One vector is turned by the same rotation once a step. Each row is the vector after some number of steps, and that number follows the row.
The counts run from 0 to 556.
[ 75 121 135 141  96 125 132 134 131  78 150 121 146  78 106 101 139 144
 107  86 135  60 150 135 116 109 140 109 101 117 137 126 155 149 143 126
 103  97  99 181  84 115 113 105 128 145 157 133 111 162 161 118 115 133
 153 130 132 110 130 159  89 159 159  45 127 158 140 117 111 137]
518
[ 99 122 147 150 103 136 136 193 125  99 137  90 134 127  72 142 161 116
  99 103 128 106 127 165 121 124 149 144 116 104 125 134 167  99 156 131
  89 145  80 159 121 154 131  99 175 135 160 110  99 151 202 122 158 109
 129 124 106 120 116 122 156 139 119  65 151 141 115  94 138 146]
514
[113  93 143 177 136 162 160 133 133 116 174 108 122 108 103 116 152 120
 135 119 137 104 123 189 104 128 102 137 140  50 122 107 132 145 133 121
 110 116 124 161 106 118 116 121 163 202 154 122 103 149 171 146 181 147
 132 114 111 157  97 170 128 142 115 111 112 111 104 127 122 159]
154
[ 82 147 121 140 121 121 154 153 153 135 130 144 130 128 126 139 144 125
  92 122 134  72 111 145 132 120 112 157 145  71 126 125 193  95 152  99
 119 157 132 140 135 161 138 106 166 185 136 140 138 129 156 141 142 118
 171  92  98 156 113 173 126 157 128  80 164 144 157 127 141 183]
50
[ 95 129 138 164 125 161 155 139 128  94 157 121  99 166 102 137 164 118
 120 128 149  74 121 159  90 127  86 134 127 102 128 122 177 122 157 113
  89 118 144 163  91 110 128 117 146 187 187 143 138 155 160 147 166 133
 139 116  94 156  86 174 131 152 111 102 119 126 119 110 113 154]
442
[100 137 138 123 142 111 169  85 145 167 110 137 151 116 154 126 170 109
 141 115 134  99  73 174 125 136  89 174 121  76 113 118 146 120 156 111
 110 146  82 155  97 173 127 134 175 203 150 127 108 131 176 110 146 114
 144 115 117 124 119 146 110  96 117 124 137 144 109 158 160 137]
65
[105  88 134 169 120 167 158 160 132 125 153 103 136 119  89 143 167 125
 110  84 118 110 117 180 130 132 137 147 161  53 133 139 156 111 131 134
  99 127  96 161 151 147 134 119 180 173 147  92 107 142 198 128 161 129
 150 110 121 159 122 162 140 161 126 102 133 141 133 135 134 157]
141
[ 99 126 137 143 123 121 121  96 138 113 109  91 126 123 149 130 147  81
 127 114 118 104 107 190  89 145 108 136  87  77 117 129 120 152 149 104
 104 110  87 163  86 120 119 120 141 195 144 151 125 160 198 120 142  89
 142 121 117 100  70 150  91 117 111 117 115 120  94 149 154 125]
41
[116 108 142 180 104 161 130 169 111  81 115  82 119 131  72 138 156 127
  91 110 107  86 137 167 108 115 139 123 122  89 116 113 149 116 145 125
  75 127 100 146 126 119 140 122 143 147 186 120 109 160 188 116 156  93
 128 126 122 118 115 120 163 155 124  72 115 128  84 115 127 129]
117
[ 85 125 114 138 101 122 117 109 136 104 125 108 123 124 141 140 165 119
 101  89 124  67 107 159 114 138 131 116 109  88 132 139 169 133 145 121
  96  82 114 175 118 106 137 123 114 180 150 133 147 149 184 123 120 106
 168 122 124 137  79 180  74 160 142  94 110 151 156 171 132 133]
43
[104 159 124 155 106 111 133  86 110  75 125 105 144 113 109 119 165 152
  60 114 118  36 110 127 148 116 125 121 119  92 130 121 164 103 162 105
  86 125 125 147 123 132 143 105  98 157 179 134 129 150 171 103 134 107
 158 130 140 136 119 145 101 148 151  73  99 141 101 147 130 127]
350
[109 122 135 164 145 153 161 125 134 132 111 124 115 143 118 140 161 122
 100 142 120  93 102 163 124 135  97 143 151  44 111 103 161  92 151  99
 110 156 134 116 146 159 144 121 163 191 151 137 127 126 170 123 170 108
 148  92  98 165  97 170 155 143 116  99 138 140 102 157 143 167]
448
[110 119 132 184 110 162 129 142 126  60 149  71 116 119  93 137 152 130
  97 116 120  77 136 144 117 146 148 106 124  71 137 133 141 110 135 104
 113  97 107 143 131 122 124  94 151 161 147 117 131 154 181 127 173 114
 146 112 121 147  74 160 127 163 141  68 110 143 123 134  99 169]
273
[ 72 144 117 125 103 111 122  99 143 117 105 128 116 134 143 138 166 107
 114  86 134  63 104 155 115 140 125 115 106 100 124 143 175 137 152 104
  99  92 114 182  99 116 139 116 126 173 155 135 143 157 176 120 114 111
 167 120 114 123  95 181  67 153 147  95 120 166 155 163 123 125]
181
[ 87 101 128 151  86 134 107 163 119 103 106  90 146 104 106 138 146 114
  88  77 106  73 136 164 120 137 165 104 113  90 129 134 154 135 139 123
 100 103  73 167 128 125 142 107 131 137 145 125 118 158 194 107 116  93
 161 107 137 101 117 155 107 162 154  65 125 151 134 143 138 126]
392
[ 97 117 135 158 111 126 151 111 110 106 138 120 150  90 103 106 159 157
  91  98 117  44 119 142 140 100 119 106 140  84 117 106 155 133 141 122
  84 118 119 166 111 128 128 124 112 162 172 118  99 142 146 100 128 134
 151 119 158 140 150 158 106 171 162  71 108 156 110 150 117 127]
368
[ 88 119 145 143 119 121 157 103 132 120 153 129 176  44 130  89 112 137
 111 112 119  65 133 140 137 112 132 128 118  71 132  99 134 145 142 123
 136 120  91 153  92 151 105 106 147 169 133 125  83 149 141 106 131 137
 150 104 157 127 147 149  92 144 166  53 124 142 109 132 130 154]
385
[ 86  93 163 139 137 119 156 132 149 143 154 126 164  63 122 108 114 105
 142 111 131 100 119 186  99 113 115 159 118  70 125 106 126 157 135 145
 131 134  85 172  74 157 107 112 180 186 134 126  86 152 170 119 148 130
 138 105 128 110 139 148 109 128 125  88 138 113 105 110 159 155]
402
[111  82 148 166 137 158 159 103 138 148 139 119 121 115 136 125 158 109
 161 107 125 114 115 192 105 144  95 129 132  49 117 110 121 150 138 125
 113 107 100 157 109 134 113 129 172 215 142 114 109 147 177 128 158 139
 123 105 114 143  97 175 115 124 124 127 117 124 106 153 125 155]
293
[ 68 164 125 128 104 109 143  95 140  99 128 142 130 129 142 117 157 139
 109 116 140  34 113 124 124 128 102 121 107 121 130 122 181 120 165 103
 109 117 122 162 101 132 128 107 126 171 172 143 127 148 135 121 114 121
 172 124 114 137 110 166  84 146 157  68 133 179 138 149 115 136]
458
[ 95  76 149 137 129 142 151 150 149 152 122 118 143  92 128 130 147  95
 161  91 121 125 119 199 102 136 127 148 117  71 118 112 125 162 137 133
 123 128  54 168 102 154 110 120 201 175 129 100  83 144 185 114 140 117
 132 111 112 104 132 146 120 112 125 104 150 148 116 142 148 139]
143
[106 111 143 167 107 174 139 163 129  79 120  82 111 139  90 148 173 111
 127  97 124 106 136 160 109 141 147 112 114 102 126 135 150 119 151 120
  98 101  85 156 127 122 130 102 187 148 165  98 111 160 184 125 163 111
 117 124 101 127  89 140 137 137 137  74 127 157 117 125  99 153]
394
[121  80 154 177 129 161 144 163 128 130 122  77 131 110  90 138 146 104
 119 106 118 121 131 190 115 141 132 146 133  59 113 123 130 144 136 129
 103 136  72 146 132 151 135 123 189 170 142 112  95 147 201 114 164 106
 114 117 117 114 110 141 155 135 115 104 136 113  88 126 150 144]
527
[ 92 141 138 139 126 130 147 141 142 135  97 126 103 158 120 134 150  99
 145 136 127  92 125 175  92 131  92 145 106 129 103 106 170 132 180 108
  93 151 108 136  72 150 135 125 181 188 187 149 108 137 162 116 146 104
 118 118  86 108 103 137 159 113 104  88 156 152  95 118 139 134]
70
[ 98 127 145 154 119 151 163 175 145 117 107 116 132 125  84 133 156 140
 106 124 130  81 127 151 132 114 123 134 132 107 123 105 177  95 160 118
  97 169  94 124 130 173 130 105 189 152 169 113  90 130 156 111 151 111
 134 107 105 122 135 123 170 138 133  49 172 166 113 108 129 150]
496
[ 97 117 150 146 149 131 178 129 148 133 165 122 168  85 108 109 146 121
 151 110 139 125 109 170 124 130 114 168 121  75 130 114 120 135 148 133
 131 142  75 168  91 163 100 112 209 178 135  96  80 150 174 134 165 137
 131 121 126 128 142 139 122 115 121  81 139 134 102 108 141 163]
263
[103 154 149 149 127 111 161 101 117  97 141 112 149 109 110 106 167 120
 119 127 141  84 112 162 106 120  96 161  89 128 120 113 131 128 171 123
  90 127  96 160  64 139 115 117 158 170 186 126  93 159 164 114 157 118
 117 144 112 112 115 119 122 105 116  84 112 125  66  94 124 130]
227
[101 106 151 155 124 125 157  88 124 106 129 112 159  68 120 100 151 150
 123  99 121  68 122 158 128 120 115 108 116  87 118 106 122 161 138 128
 106  89  89 175  89 119 116 127 129 166 166 112  89 160 160  92 127 133
 139 131 157 106 142 153  88 131 162  79  94 144  93 152 116 118]
505
[ 91  78 145 147 117 120 140 114 140 145 149 124 157  59 131 103 119 120
 124  93 118  76 116 178 111 118 123 116 126  47 120 103 137 170 123 130
 118 106 103 174  96 132 110 129 132 185 125 128 107 147 159 117 125 129
 161  98 141 127 142 179  85 154 151  91 120 125 129 147 144 140]
18
[100 121 139 137 118 114 145 110 135 129  96 105 169  59 135 119 139 126
 103  95  97  82 101 149 142 129 142 131 115  71 121 112 129 132 141 111
 125 138  59 136 129 176 126 111 158 151 121 107  89 148 171  79 112 104
 150 109 146  93 142 131 110 130 166  61 138 157 106 165 153 127]
373
[110 115 140 178 122 145 167 165 125 107 149 112 150  90  73 119 137 152
  80 128 122  68 135 154 141 116 126 138 151  69 120 101 153 101 141 119
 108 153 120 127 132 166 126 102 167 157 158 114  94 142 155 125 161 122
 142 107 125 139 141 146 164 162 139  55 148 135 103 110 139 163]
249
